In the rows, zero is written as 128.
Each path below is one point turned by a fixed rotation once a step. After each direction that follows a path, write how fast that rotation turns it, in degrees a step (0 if it stays still).
Each turn is a multiple of 5 degrees from 10 to 175, or 0.
Each row of a path follows its step; steps can be skipped.

step 0: [120 116 120 115 125 129 131 132 127 134 133 121 138 127 126 122 128 133
 133 122 135 128 128 127 138 123 135 132 129 131 125 109 135]
step 1: [125 131 141 119 126 123 133 136 139 124 121 139 126 142 125 126 121 133
 127 117 130 128 140 129 129 127 128 137 126 123 135 129 123]
step 2: [127 135 126 120 142 119 133 129 121 125 121 118 127 121 123 128 126 134
 124 125 136 130 123 125 140 127 140 125 121 141 128 123 121]
step 3: [126 134 135 125 124 125 120 131 123 130 132 127 137 132 129 135 125 123
 128 117 141 127 141 118 131 127 135 140 124 117 120 132 139]
step 4: [130 133 127 121 127 141 133 127 131 134 127 126 136 132 112 133 122 144
 135 124 138 126 126 131 122 129 130 131 124 138 129 121 117]
step 5: [136 135 142 130 126 122 114 124 121 109 118 122 130 128 128 129 123 129
 132 117 125 125 134 126 131 135 128 131 122 132 132 129 128]
step 6: [119 129 131 134 132 135 121 133 119 142 123 122 129 123 123 139 123 134
 136 127 131 120 119 123 128 119 141 127 125 133 130 127 136]
step 7: [134 137 137 125 114 133 121 121 123 131 132 137 132 139 123 132 124 133
 122 130 118 116 131 124 129 136 129 138 126 131 124 135 123]
step 8: [135 121 126 129 127 130 127 117 126 134 117 116 123 119 125 129 130 135
 134 121 118 125 122 133 126 132 130 133 116 137 125 114 133]
step 9: [125 120 143 126 121 130 119 134 124 127 131 125 126 140 130 116 125 128
 132 127 118 116 132 125 134 122 132 130 130 128 132 130 143]
Directions:
[129 131 127 123 132 129 127 128 130 127 127 126 126 132 128 125 130 127
 127 127 135 132 131 127 128 124 128 128 127 128 126 129 127]	35

step 0: [123 132 122 135 135 128 117 143 130 121 126 133 125 135 126 132 125 136
 134 132 125 133 137 131 124 139 119 123 121 137 129 130 118]
step 1: [125 121 116 135 138 124 138 132 133 123 125 126 114 128 127 130 133 132
 124 124 116 130 117 131 131 125 133 117 124 136 128 122 125]
step 2: [134 132 129 131 126 132 135 139 128 123 135 118 125 128 127 124 135 138
 125 123 120 120 136 143 125 121 117 127 137 135 128 133 127]
step 3: [129 125 129 135 123 135 125 142 130 118 127 136 125 128 127 134 115 133
 132 128 134 135 123 133 115 128 123 114 131 135 129 129 124]
step 4: [118 123 126 142 119 130 138 128 133 127 126 132 128 128 129 126 129 135
 123 122 118 122 112 130 129 121 138 121 135 133 128 128 134]
step 5: [123 134 128 141 120 129 127 137 131 125 133 118 139 132 123 127 131 133
 128 129 128 129 132 130 127 125 119 132 148 126 124 137 128]
step 6: [124 122 120 136 122 132 124 145 126 125 122 130 132 126 134 129 119 121
 127 134 129 140 120 121 129 138 124 117 130 131 122 131 132]
step 7: [115 129 122 141 125 123 135 131 131 129 126 132 134 131 135 122 136 138
 119 128 111 127 126 128 137 136 129 131 123 132 129 130 131]
step 8: [126 135 122 138 135 125 123 138 134 123 130 118 123 135 120 129 135 132
 134 130 125 137 135 130 135 135 114 127 135 125 129 132 118]
step 9: [130 118 118 127 135 131 126 146 127 123 127 123 118 127 133 127 128 125
 128 129 119 130 123 131 128 132 126 114 119 139 123 126 133]
Directions:
[127 127 128 126 126 129 131 128 125 126 128 131 123 126 125 130 131 127
 128 132 129 125 130 128 126 123 127 128 128 133 128 127 124]	40
[126 129 127 124 128 130 129 128 129 127 127 128 130 131 127 128 123 126
 131 131 129 126 129 131 129 129 124 125 126 129 123 130 130]	120
[128 132 125 127 128 122 127 129 129 126 123 125 127 125 127 125 127 128
 126 131 127 125 129 127 129 132 126 127 126 128 129 125 126]	45
[131 130 127 128 132 129 129 128 125 129 124 128 127 128 127 129 122 131
 127 121 128 125 129 130 125 126 129 128 131 129 127 127 128]	40

step 0: [130 127 121 123 134 126 124 128 131 126 132 131 128 128 125 124 134 132
 113 129 130 144 121 127 123 126 120 128 124 124 109 134 125]
step 1: [130 133 127 123 133 124 124 124 136 126 132 115 128 144 135 121 131 130
 120 123 126 127 124 118 137 129 124 130 127 134 119 127 135]
step 2: [127 132 132 131 133 145 134 127 135 139 129 124 140 135 132 129 130 132
 129 121 129 130 127 115 125 135 128 130 129 127 124 138 134]
step 3: [120 126 128 125 129 129 139 120 141 139 130 132 128 118 129 127 123 118
 117 125 130 127 132 118 135 132 132 127 127 134 126 138 120]
step 4: [127 123 126 122 131 130 126 124 136 141 126 130 125 134 125 124 129 125
 115 130 125 126 131 128 131 140 132 123 142 124 143 120 126]
step 5: [127 117 135 131 126 135 123 135 138 135 119 120 126 124 134 134 124 118
 125 138 131 134 128 131 127 131 115 122 133 122 132 125 130]
step 6: [123 111 128 117 124 135 123 135 133 122 126 123 123 130 124 130 123 126
 130 132 133 124 117 126 138 128 127 127 118 124 135 130 119]
step 7: [131 117 117 120 135 128 127 126 133 124 123 132 129 128 118 127 136 139
 129 130 127 129 131 127 123 131 114 119 116 121 133 128 129]
step 8: [139 125 118 134 128 123 130 129 144 115 129 124 129 130 132 121 127 133
 127 136 137 134 130 131 131 135 121 132 123 134 123 130 129]
step 9: [131 133 127 138 129 131 129 132 128 126 133 121 125 136 128 120 131 134
 127 132 119 132 117 124 135 145 133 126 116 128 127 137 132]
Directions:
[125 127 129 129 128 129 125 130 129 126 130 133 128 127 128 130 127 125
 132 126 127 128 128 121 126 129 131 128 124 125 128 129 127]	100
[132 131 126 127 125 130 127 131 127 126 126 133 125 130 129 127 125 130
 127 126 129 129 127 131 128 129 126 127 122 130 126 127 131]	40
